cols: J Y V C
[-17 -29  24  21]  Q647
[ 21 -29  24 -16]  Q81
[-54 -29  23 -16]  Q720
[-21 -11   4  25]  Q341
Table of tags by key:
[-29] -> Q870
[23] -> Q214
[24] -> Q396
[22] -> Q812
[-28] -> Q450
key Q720 2:  -> Q214
perm: [-29 -16  21  24] -> Q81
col: [ 21 -16] -> C
q: [ 21 -29  24 -16] -> Q81
succ: [23] -> [-16]
perm: [ 25 -11   4 -21] -> Q341

cols: B W H P G M Q R S E
[-10 -20  18  14  -4 -18  27   0  36  10] -> Q261
[-13 -17  25  16   2 -23  25   4  34   8] -> Q720
[-30 -15  14  13   3 -49  16 -20  28   3] -> Q34
[-13 -17  25  16   2 -23  25   4  34   3] -> Q539
[-30 -15  18  13   4 -50  15 -18  28   3] -> Q341
perm: [-23 -17 -13   2   4   8  16  25  25  34] -> Q720
key -> tag
[14] -> Q789
[15] -> Q410
[13] -> Q829
[16] -> Q491
[27] -> Q355
[26] -> Q397
key Q341 6:  -> Q410
perm: [  8  34   4  25 -23   2  16  25 -17 -13] -> Q720
q: [-30 -15  18  13   4 -50  15 -18  28   3] -> Q341

cols: N A K F
[  4  45 -20  14] = Q696
[-21 -31  54 -58] = Q261
[ 23 -25  16  38] = Q34
[ -3 -36   1 -41] = Q81
tags:
[-37] -> Q208
[38] -> Q938
[-36] -> Q983
[-41] -> Q213
[-40] -> Q179
key Q81 3:  -> Q213
q: [-21 -31  54 -58] -> Q261
perm: [ 45 -20   4  14] -> Q696
tail: [-25  16] -> [38]

cols: nebo moseg Pefu ribu tova tuvi vomun fuvaz bak kamap
[-22 -38 -50 -23 -30  12 -11   9  49 -25] = Q647
[ -9 -53  -6  20   1  16 -22  -5   6 -15] = Q934
[-27 -41 -40 -19 -24   3 -21  13   3 -34] = Q341
[ -7 -53  -8  15  -3  12 -26  -4   4 -16] = Q184
[-26 -44 -41 -20 -28   2 -24  12  -2 -29] = Q81
[-40 -39 -52 -20 -30  13 -19  11   8 -22] = Q287
[-28 -38 -54 -20 -26  11 -30  15   4 -37] = Q720
[  2  19  23  -2 -33   2 -11   9  50   5] = Q539
col: [ 15 -20 -20 -20] -> ribu
succ: [6] -> [-15]
succ: [-39] -> [-52]
col: [-24 -19 -30] -> vomun
tail: [ 2 19 23 -2] -> [-33   2 -11   9  50   5]
tail: [-11   9  50] -> [5]

cols: D L Z X
[-10  37 -33 -14] -> Q720
[  4  26 -16  -6] -> Q184
[-13 -10 -33  37] -> Q696
[ 30 -26  13  -3] -> Q341
[20  5  2 -2] -> Q34
[-13   4 -23  53] -> Q898
[ -5  14 -28  -1] -> Q287
[  3  26 -16  15] -> Q539
perm: [ 13 -26  -3  30] -> Q341
tail: [  4  26 -16] -> [-6]
perm: [ 37 -13 -10 -33] -> Q696
col: [37 -3 -2 53] -> X

cols: Faku murep gibi lemit Reteg saz
[ 2 -3 23 -2  3 14] -> Q341
[-37   1  11 -15  10 -16] -> Q81
[-28  -3  16  -3   3  14] -> Q287
[ 10   2 -37 -16 -15  11] -> Q261
[ 23  40  -1 -11  52  46] -> Q720
[24 36 -2 -8 45 19] -> Q539
[-11  12  -6 -10  27  -6] -> Q34
perm: [ -6  27 -10  -6  12 -11] -> Q34
tail: [-37   1  11] -> [-15  10 -16]
Table of tags by key:
[27] -> Q192
[45] -> Q692
[-10] -> Q918
key Q34 4:  -> Q192
col: [-28  10] -> Faku
perm: [-16  10 -15  11   1 -37] -> Q81
q: [ 2 -3 23 -2  3 14] -> Q341
tail: [  1  11 -15  10] -> [-16]

cols: Sediz vumob bap subib
[-9 13 39 -2] -> Q647
[ -4   8 -40  -7] -> Q341
[  3  -1 -46   9] -> Q261
[  9   1  49 -16] -> Q539
[ 2  9 25  3] -> Q34
[  0  -2 -46   0] -> Q720
[  4  10 -48  -3] -> Q934
[  8 -10 -45  -4] -> Q184
[ 2 10 25  3] -> Q81
q: [ -4   8 -40  -7] -> Q341
succ: [49] -> [-16]
col: [-9 -4  3  9  2] -> Sediz
col: [13  8 -1  1  9 -2 10] -> vumob
q: [  9   1  49 -16] -> Q539

cols: Runa buf tonu Rago tugi tole tib
[-4 -3  9 -7  4 -2  2] -> Q261
[ 19  16 -41  29 -16   5 -13] -> Q934
[ 4  2 -3 -3 -2 -7  9] -> Q81
[ 4 -7  9 -3 -4 -2  1] -> Q184
[ 22  18 -48  35 -19   6 -15] -> Q539
perm: [-3 -2 -4 -7  4  9  2] -> Q261
Table of tags by key:
[-20] -> Q952
[-19] -> Q2
[23] -> Q697
[4] -> Q31
[-4] -> Q476
[22] -> Q951
key Q539 0:  -> Q951
col: [  4 -16] -> tugi
col: [19  4] -> Runa
perm: [ 2 -7  9 -4 -3 -2  4] -> Q261
col: [-7 29 -3 -3] -> Rago

cols: Rodu rem raren sab veke Tepu mel muv lezen Kuroz
[-13   4   1   4   0  -6  -5   2   2   2]  Q696
[ 15   2  -3  -1 -10  16   2   1   1   6]  Q81
[ -4  -1  -1 -13  -3   5   2   1   3  -8]  Q341
[-8 -3  1 -1  8 10  6 -8 -4 -6]  Q647
[11 -1  3  0  1  6  2  1  9  4]  Q539
[-10  -7   1  -1  -2 -11  -8   8   5  -6]  Q898
[ -1  -3  -8  -1   5   1  -4   2 -12   3]  Q720
[-11  -1  -3  -1  -1 -11  -8   2  -8  -6]  Q261
q: [-8 -3  1 -1  8 10  6 -8 -4 -6] -> Q647
tags:
[-6] -> Q140
[-5] -> Q272
[1] -> Q590
[2] -> Q777
[-7] -> Q347
[-1] -> Q651
[0] -> Q814
[-4] -> Q990
[-8] -> Q202
key Q647 9:  -> Q140
q: [-11  -1  -3  -1  -1 -11  -8   2  -8  -6] -> Q261
succ: [-12] -> [3]
tail: [ -2 -11  -8] -> [ 8  5 -6]
tail: [ 4  1  4  0 -6] -> [-5  2  2  2]
perm: [ -8   3   1   2   5  -3 -13  -1  -1  -4] -> Q341

cols: Mos rer Buvig Loke pimu buneb muta lumoz pipov rosib
[ 1  1 36 20  5  2  2 43 12 35]  Q34
[-2 -3 37 22  5  0  0 45 13 37]  Q341
[14 18  0  1  6 10 10  0  2  0]  Q647
[15 19  9  7  8 11 11 10  7  9]  Q934
[-12 -17  -3  -3  -5  -9  -9  -3  -3  -3]  Q720
[-1 -1 27 16  3  0  0 32  9 27]  Q81
[14 19  4  3  6 10 10  5  4  4]  Q898
perm: [ -3  -3  -3 -12 -17  -3  -3  -5  -9  -9] -> Q720
tags:
[-5] -> Q401
[6] -> Q471
[-17] -> Q668
key Q720 4:  -> Q401
col: [22  1  7] -> Loke

cols: gekis ber zet bakoz Vika
[ 17  20 -32  18  39] = Q898
[-13 -12   9  14 -16] = Q696
[ 16  20   2  13 -11] = Q934
[ 11   9  -6 -11  11] = Q341
[ 19  17 -25 -21 -26] = Q34
col: [20  9 17] -> ber
succ: [-25] -> [-21]
succ: [14] -> [-16]
tail: [17 20] -> [-32  18  39]

cols: Nitav dilos fomi Vute fot
[-45  26  -1  12 -22] -> Q81
[-22  13  27  -1 -45] -> Q261
[ 27  26  -1  13 -22] -> Q341
Table of tags by key:
[-45] -> Q306
[-1] -> Q266
[27] -> Q398
[12] -> Q742
key Q81 2:  -> Q266
q: [-45  26  -1  12 -22] -> Q81
tail: [-1 12] -> [-22]
perm: [-22  13  -1  26  27] -> Q341

cols: Tarut vunir Ruz nuse dek Roli lipev lav Kiz
[-17  -4 -29  13 -14   3  -1 -24  -8] -> Q647
[-16 -10 -21  -4 -14  -6 -25  -4 -20] -> Q934
[-10 -18 -12 -25 -13 -22  -1 -24  -8] -> Q898
[-16   5 -36  31 -14   3 -36  12 -23] -> Q696
[-16   5 -36  31 -10  19 -47  30 -27] -> Q720
col: [-18   5] -> vunir
col: [ -4 -24  12  30] -> lav
succ: [-6] -> [-25]

cols: Sus zepe budas ninad Tem sazu
[ 19 -22 -11  -2  57  10] = Q184
[  8  24   6   0 -32 -10] = Q81
[ -5  -1   0 -14   4 -29] = Q720
[ -8   0  -2  -9 -18  -4] = Q934
[-7 -2 -4  0 -2 -9] = Q34
[12 -9 -4  6 15  6] = Q287
[20 16 -9  0  5  4] = Q647
[-14 -29  -5   0   4   0] = Q261
[-2 12  4  7 16 -4] = Q341
[ 10  23  -4  12   4 -13] = Q539
tail: [0 5] -> [4]
perm: [  0   4   0  -5 -29 -14] -> Q261

cols: kip gero der guzon veg vifu kemas
[-1  3  1  0  1  3 -2] : Q934
[  2  -5 -11   7   0  -4  -6] : Q81
[ 0 -3  3 -1  1  1 -2] : Q261
[-15  11  17 -13  -5  16  14] : Q184
[-12   2  46 -28  32   2  15] : Q287
[ 3  0  8 -3  3  1  0] : Q34
[-2  0 -2  0 -1 -1  0] : Q647
[ 3  0  0 -2  0  4 -3] : Q539
[ 1  4 -8  3  0  0 -1] : Q341
q: [ 1  4 -8  3  0  0 -1] -> Q341
succ: [-4] -> [-6]
tail: [ 0  0 -2  0  4] -> [-3]
succ: [-13] -> [-5]
perm: [ 0  0  8  1 -3  3  3] -> Q34
tail: [ 17 -13  -5  16] -> [14]
col: [32  3] -> veg

cols: raded lafi mapor Tepil kab
[ 18 -26 -20  38  10]  Q287
[ 18 -20   9 -24  38]  Q341
[ 38 -25  18 -20  10]  Q539
col: [18 38] -> raded
perm: [ 10  38 -20 -26  18] -> Q287
perm: [ 38  10  18 -26 -20] -> Q287
perm: [-26 -20  10  18  38] -> Q287
succ: [-24] -> [38]
perm: [-25  38 -20  18  10] -> Q539
Table of tags by key:
[-19] -> Q678
[38] -> Q183
[11] -> Q416
[39] -> Q351
[-20] -> Q904
[10] -> Q690
key Q287 4:  -> Q690

cols: Dopo Zep kanor sulim dep Nopi gagud lolo Pedul
[ -5  -8  30 -43 -41 -20  19  -4  44] = Q34
[  2  -5  30 -27  -4  42   8   8  -7] = Q720
[ -5 -45  30 -43 -41 -21  19  -4  44] = Q934
[ -5 -44  30  -5 -20  19  -4  30  44] = Q184
Table of tags by key:
[-27] -> Q978
[-21] -> Q112
[-43] -> Q991
[-20] -> Q292
[-44] -> Q506
key Q34 3:  -> Q991
q: [ -5 -44  30  -5 -20  19  -4  30  44] -> Q184
perm: [ 44  -4  19 -21 -41 -43  30 -45  -5] -> Q934
perm: [-44  -5  -5  19  44  30  -4  30 -20] -> Q184
perm: [-20  -5  -4  44  -8 -43  19 -41  30] -> Q34
tail: [ -5 -45  30] -> [-43 -41 -21  19  -4  44]
tail: [-41 -21] -> [19 -4 44]

cols: zelif Mev Zifev Repil
[-1 13 18 -3] -> Q34
[  5   4   0 -23] -> Q261
[  2  44  53 -25] -> Q898
[  5   4   0 -13] -> Q647
[ -1   0 -11 -21] -> Q539
[-1 -3 -9 -9] -> Q696
[  1  13   4 -28] -> Q934
[  0   3   1 -19] -> Q341
[  0   9   1 -19] -> Q287
[ -2 -21 -36  -1] -> Q81
key -> tag
[0] -> Q542
[-13] -> Q944
[5] -> Q998
[-1] -> Q916
key Q647 0:  -> Q998
perm: [-19   0   1   3] -> Q341
succ: [-36] -> [-1]
q: [  5   4   0 -13] -> Q647
q: [  1  13   4 -28] -> Q934
col: [4 0] -> Mev

cols: gudi kebil fenav buvu Zome momen dufi Zef Daf
[ -5 -16  -7 -10 -43  12 -10   7  -5] : Q287
[-16  53  54 -46 -11  52  42  45 -18] : Q81
[ 11  -5 -10  12 -16  54  -7   7  -5] : Q898
[ -7 -17  -8  12  -6 -13  -5   1  -6] : Q539
[-43  -5 -10  12 -16 -11  -7   7  -5] : Q261
[-16  53  54 -46 -11  52  42  45  -7] : Q696
[ 41  24  37 -21  23  24  -3   7  -6] : Q934
Table of tags by key:
[-18] -> Q773
[37] -> Q167
[-6] -> Q254
[-5] -> Q701
key Q934 8:  -> Q254
succ: [11] -> [-5]
tail: [-10  12 -16 -11] -> [-7  7 -5]
perm: [ 53  54 -46 -11  52  42  45 -18 -16] -> Q81
perm: [ -5   7  -7 -11 -16  12 -10  -5 -43] -> Q261
col: [-16  53] -> kebil

cols: pezig Lup ranem teb lata
[ 19  30  -9 -47  26]  Q696
[ 31  18 -13 -34  41]  Q261
[ 10  34  -8 -51  17]  Q184
[ -9  36  19 -53  -1]  Q647
[ 26  25 -11 -42  34]  Q341
[  0  37  -7 -54   8]  Q287
[ 34  10 -14 -25  47]  Q934
[-19  34  -5 -51 -11]  Q81
tags:
[10] -> Q759
[19] -> Q908
[-10] -> Q78
[0] -> Q746
[11] -> Q281
[-9] -> Q165
[-8] -> Q511
[26] -> Q384
[-19] -> Q277
[17] -> Q53
[1] -> Q255
[-20] -> Q359
key Q184 0:  -> Q759
succ: [18] -> [-13]
col: [ -9 -13  -8  19 -11  -7] -> ranem
succ: [-7] -> [-54]
q: [ 31  18 -13 -34  41] -> Q261

cols: moge Fon Zik zopor
[-53   3   8  -3] : Q720
[-10  -4 -36  10] : Q261
[ -9  -4 -36  11] : Q34
[-31   1 -15  11] : Q539
[ -7  -4 -36  12] : Q81
tags:
[-36] -> Q456
[-15] -> Q650
[-35] -> Q369
[-37] -> Q614
key Q261 2:  -> Q456
q: [ -7  -4 -36  12] -> Q81
tail: [ -7  -4 -36] -> [12]
succ: [1] -> [-15]
succ: [8] -> [-3]
tail: [-7 -4] -> [-36  12]
tail: [ -9  -4 -36] -> [11]

cols: Pagim gamo dem duf geka Kuf
[-3 -7  7 -6  6  0] -> Q261
[ 27  45 -10  39  -9  15] -> Q720
[-2 -2 -3 -2 -2 -2] -> Q287
[-2 -2 -2 -2 -2 -2] -> Q184
[-4 -9  5 -8  7  0] -> Q647
tags:
[39] -> Q839
[40] -> Q150
[-6] -> Q546
[38] -> Q667
key Q720 3:  -> Q839
q: [ 27  45 -10  39  -9  15] -> Q720
perm: [ 15  -9  39 -10  45  27] -> Q720

